Rows are one point carried round by a steady rotation, each followed by how many steps it has turned.
The counts run from 0 to 377.
[ 51 148 146 105 100 128 122 137 143 143 119  62 127  66  97 133 143 150
 123 135 131 117 154  89 121 122 125 119 118  99 102 100 140  82 134  69
 113 117  72  92 172 153 128 138 131  82 131  91 134 109  96 116 138 152
 122 115 128 157 145 108 141 125 125 158 132 105 127 112 140 136 159 103
  99 181 109 142 128 107] => 360
[ 78 165 170 106 117  85 173 105 104  97 146 108 156  95  53 141 138 130
 159 147 117 125 170 112 112 174 142 143 140  91  82 128 146 145 142  98
 109  94 158  70 163 148 120 180 128 139 127  83 114 149 100 114 115 139
 124 118 132 151 130 112 115 167 146 167 135 128 153 102 102 136  97  95
 118 127  87 142 128 141] => 321
[ 93 143 181  99  97 123 171 144 127 109 180  98 149  74  94 145 118 137
 148 128 124 158 154 115  80 121 152 157 112  92 122 153 143 122 135  91
 102 108 162  86 145 153 134 162 145 121 144  84 146 113 111 100 134 128
  84 142 157 163 110 120 118 142 134 157 109  97 153 127 143 140 122 133
  69 145  91 126 136 180] => 159
[128 147 146 126 106  90 123  65  95 131 114  79 159  75 122 167 181 145
 133 113 115 169 158 102 115  99 130 133 112  95 126 110 126 127 168 136
 126 138 120  68 153 149 121 121 185 136 126  90 141 106 105 127 114 135
 113 134 148 153 137 194 120 170 158 122 166 108 129 127 105 121 162 101
 146  82 135 130 163 161] => 171
[ 98 130 150 123  67 109 161 136  91 108 136  87 140  81 108 139 155 151
 162 146 140 161 138  93  66 116 150 187 102 107 120 137 148 116 139 105
  99 134 102  76 132 147 109 139 159 100 143 104 163  94  85 100 125 133
  96 121 158 120 145 171  99 165 135 147 149 107 144 123 113 152 155 131
  97 137  93 130 143 171] => 1
[111 167 163 134 113  94 139 105  93  90 115  98 109  89 123 136 147 114
 101 154 122 160 137 119  94 142 164 140 110 101 135 156 148 137 181 130
 118 105 127  87 214 115 129 164 124 152  77  64 126 119 107 130 132 120
  92 150 101 160  98 147 134 151 123 156 177 119 146 126 150 174 136 131
 176 135 114 102 128 138] => 213
[146 155 128 120 188 107 125 117 113 120 139  87 143 105 151 110 145 136
 133 155  87 158 164 134 149  96 153 115 135 148  77 137 157 118 159 107
 122 104  94  87 158 130 167 135 202 161 106  60 153 114 117 150 116 123
  98 153 142 123 129 154 145 170 155 167 157  86 134 137 124 109 146  92
 112 142 103 112 150 108] => 348
[ 57 127 126 133 159 101 142 114 107 103 146  68 129 121 124 158 125 112
 116 130  94 125 160 121 134 123 136 117 108 109  89 120 120 107 139 112
 100 134 111  74 190 158 147 109 140 145  87 102 135 136 140 162  96 104
 120 108 166 181 128 143 122 114 190 165 125 127 134 156 110 142 188  78
 120 119 152 104  86 125] => 305
[ 99 123 160 120  51  79 156 119  90  94 127  99 153  92  79 128 148 144
 164 141 120 140 152  94 107 133 135 155 131 103 114 119 141 124 146 104
  98 160 123  86 140 142 103 126 173  97 128 109 144 105  75  93 123 129
  99  98 165 122 145 184 105 169 123 181 160 114 155 140 111 156 156 109
 128 124 105 146 139 175] => 3
[ 93 112 144 111  98 138 130  99 143 139 114  67 149  87  82 160 148 179
 116 139 152 145 150  92 140 123 123 167 167  88  91 106 130 123 125 103
 101 109 100  94 183 184 104 147 137 106 143 114  97  99 114 141 114 134
 121  96 137 175 149 150 128 141 121 149 158 119 117 136 139 120 174  78
 108 148 160 144 133 154] => 86
[ 71 179 129 125 133  86 127 115  99 110 117  86 127  96 112 118 156 109
  95 100 106 147 123 138 122  93 150 133  99  92  93 148 143 138 143 110
  98  57 133 101 184 139 139 159 102 104 112  69 125 129  98 121 138 155
 129 145  81 144 104 125 149 126 126 146 151  92 181 127 155 144 146  78
 155 118 109 129 115 101] => 208
[ 39 153 134 138  95 121 105 134 149 127 129  86 164  89 110 153 146 132
 153 114  87  94 168 131 160 122 126 131 116 112 135 113 148 136 155 120
 111 121 141 132 195 148 132 124 169 125 124 122 121 119 142 130 136 123
  84 142 157 157  90 105 117 130 180 140 181 125 164 112 120 157 156  74
 134 123 122  83 107 115] => 224
[124 143 139 139 105  65 127 113 106 121 114 138 172  75 115 132 129 156
 131 162  84 143 168 142 163 124 139 126 169 131  99 119 167 130 131 109
 135 114  98 125 149 131 144 129 203 114 120  96 134 131 140 142 145 149
  78 152 138 122 108 131 149 161 132 188 162 102 101 108  96 145 139  70
 101 166  96 129 131 124] => 181
[ 99 119 154 168 117 102 168 133 103 112 113  92 118 100 146 174 147 123
  88 175 122 159 128 123  95 151 133 153 125 118 106 128 139 118 147 142
 120 112 102  57 182 131 122 158 130 142  95  86 137 116 136 150 100 118
  76 161 169 145  99 168 125 142 149 150 121 131  97 128 126 130 200 125
 113 126 166 110  95 134] => 136
[ 99 155 158 138 111  67 107 135 122 108 149 106 135  88 125  93 150 149
 128 144 113 135 158 135 117 161 167 118 134 121  94 123 146  81 154 120
 108  70 115  94 181 165 140 163 134 123 116  71 171 110  84 127 106 126
  98 144  94 113 154 131 149 140  99 161 146 143 139 116 140 128 174  87
 176 126  81 115  95 153] => 38
[ 86 122 131 130 112  91 127 161 102 130 142  94 154  61 146 158 119 112
 123 148 116 150 157 109 137 105 119 112 126 120 127 107 153  96 138 122
 115 121  84 107 160 133 155 134 167 114 107  91 158 141 132 164 125 154
  93 163 155 155 119 105 136 123 153 166 124  78 107 106 125 162 161 108
  48 196 128 130 121 123] => 24
[120 107 155 138 122  68 122 129  93  99 143 105 142  81 149 153  99 107
 111 147 103 150 155 145 153 104 136 105 137 135 125 119 164  96 146 120
 121 120 105 128 165 130 162 128 185 132  98  88 157 140 132 162 109 143
  85 161 126 153 100 138 139 135 139 197 136  94 103 134 128 169 163 109
  76 188 121 123 116 143] => 22
[105 144 157 115 111 112 126 139 130 127 132  90 125  88 111 110 129 142
 113 167 128 127 160  98 141 148 136 103 133 117 108 116 168  63 160  94
 127 117  65  94 172 135 134 143 176 112  99  71 151 119  89 124 111 118
 109 135 143 145 152 121 133 144 122 194 149  97 130 136 132 144 146 113
 105 199  96 131 122 128] => 356
[108 138 151 126  94 125 122 126 132 130 132  89 134  79 112 112 138 146
 110 160 133 112 152 102 138 149 137 126 126  98 109  98 181  58 139  93
 120 115  73 100 165 149 128 131 173  92 102  69 159 132 101 125 123 130
 113 145 129 150 167 111 141 121 126 181 143 104 139 125 137 138 150 114
  87 208  89 144 128 126] => 357
[ 94 153 137 124 107  93 128  82  94 128 113  64 149  85  93 168 185 131
 142  86 115 157 163 103 113  81 127 144  95  95 128 115 145 150 144 103
 129 154 117  78 132 167 123 130 164 119 145  99 132 109 114 110 115 154
 117 116 139 146 105 188 106 167 144 152 143 102 132 137 112 118 165  99
 130  84 130 136 150 152] => 169
[ 88 137 142 121  98 119 128 142 121 112 140  82 113  71 180 140 134 121
 156 115 133 124 132 147 111 130 143 123  96 133 114 109 146  81 156 129
 109 121 115 101 172 143 130 131 159 105 134 119 151  75  82  89 167 154
  76 128 154 107 119 144 158 141 154 133 137 119 150 115 147 145 175  93
 142 119  70  88 137 150] => 116
[108 131 165 130  80  74 141 116 131 122 150 100 157  76 162 157 113 143
 133 135 167 129 158 161 129 165 122 123 144 106  81  91 132  84 132 138
  90 110 142 122 176 136 124 128 151  87  98 107 103 104 102 112 131 152
  99 154 163 113 133 158 168 155 151 158 157 132 162  89 154 143 148  86
 140 123  98 123 149 171] => 121
[ 94 158 143 109 110 116  96  83 147 133 112  73 122  80 103 140 152 153
 109 121 126 128 154 102 132 135 149 120 130  86  92 100 120  91 145  91
 120 100  94  78 204 172 137 127 143  99 113  81 121 102  93 127 115 132
 125 111 103 157 175 139 160 124 134 161 161 133 140 135 143 125 161  69
 173 136 114 132 134 132] => 364
[100 137 105 131 138 119 125 112 104 111 114  79 133  98 128 144 167 163
 112  99 112 173 127 128 136  65 144 165 143 119  92 144 117 147 147 113
  98  73 120  87 174 174 128 149 121 113 151 117 122  88 123 141 142 142
 119 102 109 155 105 140 143 144 110 121 151  89 108 146 136 113 203  57
 119 104 135 120 113 139] => 92
[ 89 158 167 122 109  96 148  65  89 120 150  99 162  93  58 145 156 126
 157 127 117 131 149 120 124 142 141 156 118  84  91 130 162 145 119 115
 127  89 166  97 159 159 103 147 151 132 123  76 123 144 119 125 118 153
 110 153 114 157 149 120 115 133 157 174 142 140 173 112 101 138 119  96
 112 118  87 149 132 136] => 323
[ 99 147 155 128 129  60 166 141 107 108 189 101 130 115 133 127 125 150
 129 126 118 135 183 140 102 168 157 124 121 109  86 141 124  83 175 130
  77 105 149  46 161 166 157 153 130 159 118  95 169 121  93 129 106 105
 120 120 145 134 130 121 110 148 133 152 126 126 131 118 116 140 170 110
 132 106 111 106  99 160] => 313
[ 74 167 153  93 123 122 132  92 101 119 127 102 152  71  65 170 182 105
 162 134  98 134 118 108 101 118 133 145 103  93 111 148 148 163 127 114
 140  87 168  76 162 160 103 160 152 143 133  83 137 124 117 102 130 145
  74 138 109 158 132 115 118 133 151 153 125 121 160 119 117 131 129  93
 108 119  90 131 145 124] => 325
[ 81 140 137 134  83 118 107 127 129 147 138  76 127  78 108 104 136 141
 102 142 130 120 149 112 144 127 126 118 125 108 101 101 182  71 136  87
 123  97  80 125 158 157 132 126 173  81 111  83 156 116 110 119 119 143
 118 141 118 150 153 112 138 105 120 189 132 115 140 123 128 142 156 105
  78 198  95 147 118 120] => 358
[160 132 130 130 120  75 145 102  89  87 133  99 119 114 144 118 130 152
 111 138 116 190 134 129 143  88 174 169 172 128  99 164 137 125 162 139
  98  78 133  87 185 144 145 165 145 131 115  97 129 104 106 156 135 130
 115 107 119 158 105 152 145 166 114 142 184 102 124 157 142 125 176  89
 131 128 123 113 108 167] => 96
[121 127 133 133  93  82 178 126  86  79 143  89 119 118 119 120 106 137
 146 160 131 158 158 125 147 118 170 147 146 131  99 146 159 134 137 117
 132 123 104 104 179 112 127 152 126  97  98 102 107 138 113 162 140 146
 139 120 153 176  85 118 111 170 139 171 187  92 145 134 125 149 139 104
  86 182 102 115 110 150] => 103
[129 138 131 131 125  91 165  91 120 100 144  91 145 121 110 142  97 159
 140 125 119 145 169 145 157 109 153 135 163 109  88 122 120 141 153  86
 125 126 138  82 176 157 143 157 137  95 126 111  85 116 139 163 153 162
 154  83 155 186  74 106 145 154 131 159 183  99 118 133 111 126 143  72
 106 159  93 111 108 161] => 262
[ 95 120 170 131  77 115 117 125 116  98 116 110 180  60 121 157 168 127
 139 140  98 153 129 103 111  92 128 147 122 101 161 141 132 140 156 117
 111 118 148 107 147 171 114 141 196 125 134 116 171  89 118 118 124 131
  40 156 157 148 122 166 119 143 125 136 155 111 125 142 125 140 170 115
 118 122 124 104 131 168] => 333
[112 124 158 125 127 106 144 142 138 127 155  93 147 111 106 120 148 144
 106 153 127 142 166 146 157 166 134 154 181 114  59 138 207 113 124 132
  77  89 161 127 170 146 114 151 178 140 106 102 129 126 119 107 100 109
  78 147 144 129 122 133 123 184 130 177 130  80 159 133 160 116 136 100
  86 138 121 140 119 138] => 239
[ 66 113 137 160 116 105 151 131 109 109 136 104 138  96 125 175  99 104
  89 130 105 127 129 143 133 108 123 140 121  92  99 127 126 122 108 102
 102 119 125 122 171 137 129 125 148  86  97  94 132 125 160 146 126 136
  85 154 163 162  95 127 141  92 176 183 119 121 132 136 112 173 179  79
  61 174 133 116  91 108] => 300
[133 109 135 154 111 137 144 100 101 116 121  79 122 107 137 126 165 168
 101 130 148 159 130 105  98 118 138 177 136  95  89 125 123 125 179 120
 113 127  98  71 170 184 105 162 156 128 138  81 138  69 119 130 145 130
 128 101 148 158 111 149 116 128  96 151 169 130 101 145 123 131 207 111
 125 133 132 113 100 153] => 253
[ 76 160 151 143  66  93 145 150 126 120 137  94 146  86 109 153 116 141
  92 137 126 171 161 146 123  94 161 164 136 103 136 144 140 154 128 109
 110  82 125 123 178 108 143 167 102  82 119 101  98 135 148 159 137 137
 117 180 119 164  67 123 142 148 127 135 166  96 141 112 145 159 137 105
 100 155 133 117 104 153] => 377
[ 73 138 151 158  70 112 123 108 142 121 138  99 165  99  96 163 136 133
 145 137 115 110 172 127 147 150 140 138 117  91 142 107 148 144 165 122
 122 135 126 139 196 144 124 124 155 125 103 102 104 131 141 154 132 119
  99 156 164 169  98 123 115 129 179 148 212 142 164 109 113 172 148  97
 140 141 131  93 106 141] => 222
[ 89 113 153 122  80 148 122 125 156 150 142  86 131  59  89 149 141 173
 118 148 135 129 130 110 133 131 121 165 158  90 109 124 172  86 131 125
  99  94 115 120 175 184 100 132 167 117 141 103 139 104 119  95 129 121
  72 135 133 149 153 118 137 124 122 152 127  97 128 133 127 135 178 103
  65 170 127 146 139 147] => 82
[ 94 134 189  96  88 102 169 105 112  99 148  91 148  99  67 159 129 121
 155 126 126 153 166 100 127 132 135 135 124  95 125 131 147 125 132  93
 115 145 154  85 147 147 131 148 167 106 106  94 132 127 100  96 100 128
 106 114 160 187 124 154 106 166 153 179 131  99 155 148 136 133 119 127
  89 139  97 155 142 187] => 162
[ 91 156 141 136  66 108 139 153 126 113 160  72 100  63 165 154 148 131
 178 144 133 136 142 117 123 109 150 131 113 137 132 132 174  71 137 143
 136 101 123  91 166 126 130 129 148  95 132 128 156 120  80 104 146 144
  86 144 153 133 119 131 132 163 169 127 134  83 149 128 146 137 165 116
  74 157  88 110 132 171] => 275
[ 82 182 122 113 141  94 137 127 106 113 107  82 129  85 112 131 156 116
  84 111 112 151 127 126  97 102 160 141  99  90 105 146 132 157 159  99
 103  59 115  83 182 121 142 168  91 120 107  76 123 126  88 115 155 141
 127 156  93 147  98 123 143 144 132 139 149 111 166 116 158 142 138  94
 156 112 111 110 126  98] => 209
[103 113 141 130  68  74 136  89  96 109 121 112 176  70  94 123 146 138
 151 121 117 122 136 119 121 105 114 156 122  82 109 124 145 136 139 108
  96 132 130 117 141 157 102 111 188  67 127 112 150 107  97  97 147 157
 105 125 152 120 145 156 119 141 138 176 162 115 166 128 102 154 155  74
 106 134  92 142 144 151] => 6
[105 119 177 127  85 102 119 111 100 100 112 112 161  69  97 152 182 120
 156 139 100 147 137 117 126  96 143 148 128 119 153 143 148 149 159 127
 129 121 157 106 151 167 117 138 200 132 125 102 166  87 121 106 108 132
  46 150 138 140 121 178 106 140 127 155 156 125 136 147 124 138 173 102
 124 126 107 108 118 182] => 332
[124 143 171 147  75  73 127 103 127 112 146 112 147  77 124 134 123 163
  83 139 138 180 163 156 132 110 164 150 147 103 135 142 132 131 148 136
 109  68 146 119 190 141 149 150 124 101 108  79 138 128 111 149 117 120
 109 173  99 156 105 141 171 138 110 134 183 129 144 122 152 159 165  97
 163 138 115 114 117 173] => 373
[ 52 165 112 149 135 104 100 152 106 131 140  63 126  86 132 109 163 136
 140 110 119 131 153 121 123 116 144 116  82 121  88  89 141  95 138 116
 113  80  75  80 150 171 143 141 124 119 141  83 152 118 112 159 110 148
 137 148  93 118 142 119 137 120 132 147 135 123 126 102 115 113 200  70
 120 124 108 109 102 119] => 33
[ 72 147 121 151 148 101 139 142 107 109 177  77 122 103 146 152 144 130
 119  97  84 131 153 143 105 107 144 118  90 107  93 134 118  93 161 123
  93 100 121  54 158 175 161 131 135 148 130 105 164 117 126 133 123 107
 112 126 143 138 111 115 114 113 164 137 104 106 137 134 110 135 202  88
 109 107 119  86  87 121] => 309
